Each row is where one point has got to under a steady rotation. How many steps took it there?
The counts run from 0 to 871.
[ 11  -4   6   5 -13   4  -6 -12 -19  -5  11   0   5  19  -2 -13 -21  11
  -1 -24  22  24   3  -1 -10   1  -7   9  -5 -14 -12  18  -4   9 -13   2]  451
[ 13  12 -11   5  -7  28  -9 -24 -14   1  -2   9 -13  18  -2 -10  10  12
 -17  -4   6  13  -7   0   6   7 -12   3  -6 -14   5  24 -10   4   7  -6]  376
[ 10  -9 -12  14   1  -2  -4 -18 -19   6   6 -12  22  -6  12 -18 -14  21
 -11  -8   2 -16 -14   4  -1   4 -21   5 -17 -16  -7  10  -1 -14   6   2]  309
[  2   8  -2  -2   2  20  -3 -34 -19  -2  -2 -11   4   2   2  -6 -12  17
   7  17   1  20 -16   3   3   0  -6 -22   1 -12 -13   6  -8  11  -1  17]  698
[ 16  13 -13 -10  -5  -1   0 -13 -17  -5   1  -5   1  10 -10 -15 -22  14
  -1  -3  16  19  -2 -13  -6   6  -1   3   2 -17 -27   7 -17  16   1  16]  704
[  1   0 -25   1 -16  -6  -2 -20 -13  12   7  13  13   3   4 -17 -11   5
  -4  -6  13   6 -11 -12  -5   5   0   6   6 -17 -20  19 -10   0  12  20]  809
[  6   1 -21 -10  -9   5  -2 -21 -27   6 -17  -1  13  -4   7  -8 -12  16
 -11   5   0  -1  -9 -10 -10  15  -3 -15 -11 -25  -6   3  -3   2  18   8]  214
[  8  -4 -25   4 -13  -6   2 -25 -11  14  11  10  10  -1   7 -14 -12   3
  -1  -6   8  -3 -19 -13  -6   5  -4   1   0 -20 -15  16  -8  -4  15  17]  810
[  5   3  -3   4  10  17 -19 -13 -21  -1  -2 -18  -2   5   4 -15  -1  26
  -9 -10   1  -6  -8   3   7  12 -23 -12 -16 -19  -4  23  12   0  -3  -1]  730
[  7  -7   9  11   0   9 -14 -29 -30  -2   1  -7  -3 -15   6 -13   3  16
  -4  -4  -1  15 -14  25  22  10  -9   0   0  -6   4   5   9 -14   2   6]  761
[ 11   8 -13   8   0   5  -9 -19 -26   1  -4 -14   4  -7   8  -8 -10  17
 -15   0 -14 -10  -6 -12   6   6  -3 -18  -4 -19 -23  10   0 -13  -3  21]  833
[  2   4  17  -4  -5  16  -7 -14 -26  -8   1   0  -9  14   2   3  -9  16
  -2 -12  18  12   9  18  16  -4 -10  13 -11 -26  -8  15   4  12  -8  13]  607
[  2  14  -7  11 -18   7  -8 -15 -21 -15  12   2  -1  10  -6   0  -7  -7
 -16  -4  -9   9  15  -1   6  -1   6 -10  -7 -34 -10  18  -7   7  -8  18]  838
[  0   9   2  -2  -4  14 -10 -20 -23 -10  -6  -1 -12   5  -5 -17   0  -9
 -11 -11 -12  11   5   3  23  12  -8 -17   5 -19  -2  29   4   1  -4  15]  240
[  8   5 -11  -6  11  -3  -5 -30 -28 -11   6  -6  -2 -18  -1   5  -9   9
   2   2   1  25 -16   0  20   8  -7 -15   9 -18  -9  -8   3   0  -1   5]  257
[  9  11  -5 -13  10   4   3 -25 -21 -12  11  -7  -7   0  -1   2  -9  18
  -2  -1  11   7 -15 -12  13   3  -9 -10  -3 -31 -17  -2   2  13  13  17]  99
[  0   9 -21  -8  -7 -11  -6  -9 -23  -1   2 -11  19 -12  -3 -17 -19   4
  -7   5  -1   1   2   3  -2   9 -16  -8 -16 -32  -8   4 -12   8  -4   7]  569
[ -1   1  16   3  -3  20  -8 -19 -32 -13  -2  -5  -6  10   5   6 -10  15
  -2 -12  12  11   6  16  16  -6  -5  -3  -9 -23  -6  10  10  12  -6   9]  606
[ 13 -10   2  12   6   3 -10 -21 -25 -18   9  -8   3  -7   7  -7  -3  15
 -12 -19  -5  -1 -11   5  17  11 -21  -9  -6 -15   0   8  15 -21  -2  -6]  750
[ 17   8  -9   5  -3  -1   7 -28 -22 -19   3  -2  11   0   1 -11 -23   8
  -9   3  -2   6  -8 -12   5   2  -2  -6   9 -12 -25  -5 -17  -7   6  17]  685
[ 11  17  -6  -4  -5  23  -5 -24 -14   2 -10   7  -7  20   1 -21  -9  -1
  -6  -7   9  17  -7   2   7   2 -11   9  13  -3 -10  21 -18   6  -5   6]  534
[  1 -14   1   4  -5  16 -11 -22 -20   6  -9  -8  11   6  15 -14  -4  29
  -2  -8   6  -1 -15   6 -11  14 -17  -8 -11 -13   7  22   7  -9   3  -1]  468
[ -3   4  -6   2 -21  24 -10 -14 -19  -4  -2  11   9  23  -1  -9  10  18
 -12  -3   6  13   0   1  -7   4  -2  -6  -4 -20  -4  26 -12  10   9  13]  209
[  3  -2 -23  14  -5  10   1 -36 -13   4   4   1  15   3  17  -5 -16   6
  -8  -2  -1 -13 -20 -10 -10   4 -13 -14  -2 -16  -7  10   0 -12   9   4]  812
[  1  -7   7  -2   5  14  -7 -30 -27  -8  -4   3   0  -5  18   2 -10  11
   6 -13   9  10 -14  13  18   1 -13  -5  15  -9 -10   0  14 -10  -6  10]  7
[ 12  11  -1  25 -11  17 -11 -22 -18 -10  12 -10  -2  10  -4  -9  -2   6
 -14  -4 -11   6   3  -2   2   0   4 -18 -11 -19  -4  22  -4 -10 -12  10]  836
[ 27  12 -14  13  10  -9  -1 -24 -18  -7  13 -16   2 -18  -2 -14 -16   6
  -8  -3  -5  -1 -14  -2  14   5 -15   5  -8 -17 -15   0  -4 -11  -2   3]  413
[ 15  11 -15 -10  -6   3   6 -23 -21 -10   4  16   5   0   1 -10  -4   5
  -6   7   9  18 -14  -2  11   5  -7   8  17 -16 -13  -6 -19   4  18  12]  527
[  3   9  -6   2  -8  -8 -12 -10 -18   3  11 -11  -2  -2  -6 -23 -17  -5
   0 -15   1  11  12   4   9   2  -6  -2 -13 -28 -12  29  -1   5 -18  18]  577
[ 10  -7  -2  -3   3  -5  -7 -18 -36 -12  -9  -4  11 -21   3  -5  -7  19
 -13  -2   2   6  -7  17  22  12 -14   5   0 -19  -5  -9   3 -11   4   6]  759
[ 17  16  12  -3  -2  19  -4 -16 -15  -9   0  -6 -21  17  -3 -13  -7  11
  -6 -13   4  22   4  -5  11   5  -5   1  -3 -17 -13  21  -4   5 -12  14]  94
[ -4   1 -10  22 -13  16 -10 -23 -18  13  -3   1   7  12   6 -23   2  -1
  -7  -5  -4   0  -7   5   4   0  -1  -8  -2  -6  -5  37  -4  -4   0  14]  51
[ 11  -8  -2  24   0  -2   0 -33 -21  -8  23  -3  11 -13   8   4 -10  10
  -2  -3   2   1 -13  12  14  -3  -7   2  -2 -15  -7  -3   3 -17   1   7]  163
[ -1 -12   1  13 -17  16 -18 -13 -27   0  -7   2  13  17   2 -12  -5  15
  -8 -18  10  14   1   8  -9  14  -4  -6  -8 -11   1  23   6   3  -4  -5]  470
[ -4   1   9   3   0  12  -9 -24 -21 -18   2  -7   8   9   3 -10 -24  -3
   6  -8   1  19   3  16  13  -7 -16 -10  11 -11  -7  14  -4  -1 -24  11]  428
[  6  -8  -4  -2   0  -1   3 -31 -19  -3  11 -12  16  -8   5  -3 -25  21
  14   0  15  19 -18   5  -5   1 -10  -5 -13 -15  -3  -6   0   7   3   1]  445
[ 20   7   1 -14   2  -7   7 -16 -24 -12  -4 -10  -3  -5  -4 -19 -16  12
 -12  -4  -4   6  -4 -12  13  11  -7  -4  -1 -22 -17   2  -6  -6   9  27]  852
